In the data rows, zero lies at 4.5, halfway between 4 and 5.
Here are some numbered points:
[5 3 7 3 6 4 6 3 4 7 3 5 4 6 3 7 2 5 4 6 2 6 3 5 6 3 5 3 6 3 4 4 3 6 4 5 3
 7 3 5 7 3 7 5 7 3 5 3] 0
[6 4 5 3 4 5 7 6 5 6 4 4 6 4 5 5 5 6 5 5 3 5 3 4 5 5 5 3 5 3 5 3 4 4 4 3 5
 7 4 5 5 3 4 4 4 3 5 4] 1
[5 3 7 3 6 4 8 5 4 6 2 5 5 4 3 5 3 8 5 6 2 6 3 5 5 3 5 4 7 2 4 3 3 4 4 4 4
 8 3 5 5 3 5 4 7 3 6 3] 2
[5 5 5 4 4 4 5 4 5 4 4 4 5 4 4 4 4 4 6 4 5 4 5 4 5 4 4 5 4 5 8 6 6 5 5 5 4
 4 4 4 3 3 4 4 4 4 4 4] 3
[4 5 3 4 4 4 5 5 5 3 4 3 5 4 4 5 4 4 5 5 5 4 5 4 6 5 4 5 4 5 5 5 5 4 4 4 6
 5 7 4 4 4 5 4 5 5 4 5] 4
[6 5 5 5 5 3 5 4 4 3 4 3 5 5 5 4 5 3 5 3 5 3 4 4 4 4 4 6 4 6 7 5 5 4 4 5 5
 5 5 5 4 4 6 4 5 5 5 4] 5
[3 5 3 4 4 8 6 6 5 3 5 4 9 4 7 5 5 4 4 4 3 4 4 3 6 5 5 5 4 3 3 4 4 3 6 2 9
 4 9 4 3 3 2 5 3 5 3 6] 6
[4 2 9 3 9 2 4 2 2 6 2 6 2 5 2 9 2 5 2 9 2 7 3 6 7 2 9 2 7 2 3 2 2 9 2 6 2
 5 2 5 9 1 6 2 8 2 6 2] 7
[4 3 4 3 7 5 2 5 2 5 3 5 4 7 9 2 5 8 3 6 4 3 2 9 4 6 5 4 3 5 6 2 5 2 2 4 5
 5 4 8 3 8 5 2 4 3 6 3] 8
[2 6 3 4 6 4 2 3 6 3 6 5 2 5 3 7 2 7 2 7 4 5 5 3 7 2 6 2 4 4 4 5 3 7 5 6 2
 3 5 3 7 3 6 4 6 6 4 9] 9
[4 5 4 6 4 3 3 5 4 3 5 3 3 5 6 4 7 3 5 3 7 2 4 3 4 5 4 6 3 7 4 5 6 4 5 6 6
 3 6 4 3 6 4 4 4 7 4 6] 10
[5 5 4 4 4 4 5 5 5 4 5 3 6 4 5 4 5 3 5 4 5 4 5 4 5 5 4 5 3 4 4 5 5 4 4 4 6
 4 6 4 4 4 5 5 5 5 4 5] 11
[4 8 8 4 2 4 5 5 9 5 6 6 5 2 4 3 2 4 5 3 4 8 6 7 3 2 2 4 7 4 8 5 5 4 6 3 2
 3 4 2 3 4 2 8 3 3 2 4] 12
[5 3 3 5 7 3 4 4 2 4 4 3 4 7 5 3 7 2 3 5 7 2 3 3 3 7 5 4 3 8 4 3 5 4 3 8 7
 4 3 7 4 6 6 2 4 6 8 4] 13
[6 3 6 3 4 4 8 4 4 7 3 6 5 4 3 6 4 6 5 5 3 7 4 5 5 3 5 4 8 3 4 3 3 4 4 3 3
 7 3 5 5 3 4 4 6 3 6 3] 14
[4 4 4 3 4 7 7 5 6 4 3 5 6 3 4 5 3 6 6 5 3 6 4 4 5 3 4 5 6 3 3 4 4 5 6 3 5
 6 8 4 3 4 3 6 5 4 3 5] 15
[5 3 3 7 5 6 2 4 2 7 6 4 4 6 6 2 7 3 2 5 5 3 2 7 2 8 5 3 3 7 3 3 7 3 3 6 7
 3 3 9 5 9 5 3 2 4 7 2] 16
[5 4 3 4 3 4 4 6 4 4 5 3 6 5 7 4 6 3 6 3 5 4 4 4 3 7 4 6 4 5 5 4 7 4 5 3 6
 4 5 4 3 5 4 5 3 5 4 4] 17
[3 5 6 2 5 3 4 6 5 2 2 4 4 7 7 4 3 6 8 3 4 3 3 6 6 3 3 9 3 5 5 3 4 2 3 4 3
 9 9 3 2 4 5 2 8 2 3 6] 18
[3 7 4 6 5 4 3 4 5 3 6 3 3 5 5 3 4 3 4 4 6 3 5 3 5 5 4 5 3 7 5 6 6 4 4 5 6
 3 5 4 3 5 4 4 4 7 4 7] 19
[6 5 5 4 4 4 6 4 4 5 3 3 5 4 4 5 5 4 7 7 4 5 4 4 5 4 4 3 5 3 6 4 4 4 4 3 4
 5 5 5 5 4 5 5 5 4 4 4] 20
[4 4 4 4 4 4 5 5 5 4 4 4 5 5 4 5 5 4 6 5 5 4 5 4 6 5 4 4 4 5 5 5 5 5 3 5 5
 4 5 4 4 4 6 4 5 5 4 4] 21
[6 5 6 5 5 4 6 4 4 5 4 3 5 4 4 5 4 4 5 5 4 5 4 5 6 5 6 4 5 3 5 4 3 4 4 4 6
 6 4 5 4 4 4 5 4 4 4 4] 22
[6 5 6 4 4 4 7 4 4 5 4 3 5 4 4 4 4 5 5 6 4 5 3 5 5 4 5 4 5 3 6 3 3 4 4 3 6
 6 5 5 4 4 5 5 5 4 5 4] 23
[4 6 3 6 5 4 4 6 5 3 5 3 4 5 6 4 5 4 5 5 7 3 5 4 5 5 5 5 3 5 4 4 6 4 4 4 5
 3 5 4 3 6 4 4 4 6 4 5] 24
[5 4 5 5 4 4 6 5 4 4 4 3 6 5 5 4 4 3 4 4 5 5 6 5 6 6 5 5 5 5 7 5 5 4 4 4 5
 4 5 4 4 4 5 5 4 4 3 3] 25
[5 5 5 3 3 5 6 7 6 5 3 4 6 3 4 4 5 6 8 4 3 5 4 5 4 5 4 6 5 3 4 4 4 4 5 3 3
 5 5 4 3 3 3 5 6 4 4 5] 26
[3 4 3 9 3 4 3 1 2 5 9 2 2 3 1 4 6 2 2 4 5 3 9 2 2 6 6 2 4 6 2 9 3 9 9 8 5
 2 3 4 8 4 3 5 2 8 5 4] 27
[5 6 5 5 4 3 4 5 4 4 5 4 5 5 4 4 4 4 5 5 5 4 5 4 5 5 5 5 4 5 6 5 5 5 4 5 5
 4 5 5 4 4 5 3 4 5 4 5] 28
[4 6 3 6 4 3 3 5 5 3 6 3 3 5 5 3 6 3 5 4 8 3 5 4 4 5 4 6 3 8 5 6 6 4 4 4 4
 3 5 4 3 6 4 3 4 7 4 7] 29
[5 4 4 5 5 4 5 5 3 6 4 3 5 6 6 4 7 3 5 4 5 3 4 4 4 8 4 5 3 5 3 4 5 4 4 5 6
 5 4 5 4 5 5 4 5 6 6 4] 30
New points follow, each followed by the numbers of its three nearest points above, looking only along the 3 directions in which the numbered points spread most, nearest first.
[2 9 4 5 4 5 3 5 9 3 7 4 3 3 4 4 3 4 5 3 5 5 7 3 4 3 3 5 4 4 3 8 5 6 7 4 3
 3 6 2 5 4 3 7 3 5 2 6] 12 3 19
[5 2 3 4 4 7 3 4 2 8 4 9 5 5 5 3 8 8 4 6 4 4 3 7 3 8 5 4 4 4 3 2 4 2 3 4 5
 4 2 9 4 7 4 3 3 3 8 2] 8 30 13
[1 6 5 3 5 7 2 3 9 4 4 7 2 4 2 9 2 8 4 3 3 5 7 2 6 2 4 4 5 4 2 8 2 8 7 5 1
 3 5 2 9 2 3 5 7 3 2 7] 9 12 15
[4 2 7 2 9 3 5 3 3 6 2 6 3 8 3 9 3 6 3 7 2 6 3 5 9 2 8 4 7 3 5 3 2 5 2 5 3
 8 3 5 5 2 5 2 8 2 5 3] 0 2 14
[5 6 6 5 3 4 4 5 7 5 5 5 6 4 5 2 2 3 4 4 5 7 5 9 5 3 4 3 6 4 9 4 5 3 4 3 3
 4 4 3 3 5 4 5 3 3 2 4] 26 15 3
[2 3 2 7 2 9 3 2 6 5 9 3 3 1 1 6 2 4 1 6 1 9 8 4 4 2 9 1 9 2 2 6 2 9 9 2 3
 1 2 2 9 2 2 9 2 5 3 4] 9 27 12
[3 4 4 4 6 4 3 3 5 4 5 5 3 4 2 6 3 5 3 6 4 5 6 4 7 3 5 3 4 4 4 6 3 8 4 6 4
 4 4 4 8 3 5 5 6 5 5 5] 9 22 20
[5 5 7 5 5 5 7 5 5 5 4 5 6 5 4 5 4 4 5 4 4 4 4 3 4 4 4 4 5 4 5 5 4 4 4 4 4
 4 5 4 4 3 6 5 5 4 4 4] 20 22 23
[3 4 5 3 7 4 4 3 4 3 4 5 3 5 3 9 4 5 4 5 4 4 6 3 6 3 5 4 4 4 3 6 3 7 4 7 3
 5 4 4 7 3 5 4 7 4 6 5] 9 22 0
[6 2 8 3 7 2 4 1 3 6 3 8 2 7 2 5 3 3 3 3 6 4 5 6 4 3 4 3 3 7 6 4 3 7 2 9 2
 5 2 5 7 4 9 2 6 3 5 2] 0 22 9
[4 5 6 4 3 5 3 5 5 5 3 8 4 4 5 2 6 3 6 2 8 4 4 8 2 4 2 6 4 7 6 4 9 3 3 6 3
 4 3 5 4 8 5 4 3 3 3 3] 17 5 30
[1 9 3 6 2 6 2 5 9 2 7 3 2 2 3 3 2 4 4 2 5 4 9 3 4 2 2 4 3 5 2 8 5 5 9 3 2
 3 9 1 5 5 2 7 2 6 1 9] 12 19 29
[5 5 3 4 4 4 5 5 4 4 5 4 6 6 6 4 4 3 5 5 6 3 5 4 5 5 4 5 3 5 5 5 5 4 4 5 6
 5 6 5 4 4 5 3 4 5 4 4] 5 11 24
[6 2 4 3 6 4 6 4 3 7 3 5 5 6 4 5 7 7 4 5 3 3 3 4 4 8 6 7 4 4 4 3 3 3 2 3 4
 5 2 7 4 4 4 2 5 3 9 3] 8 1 30
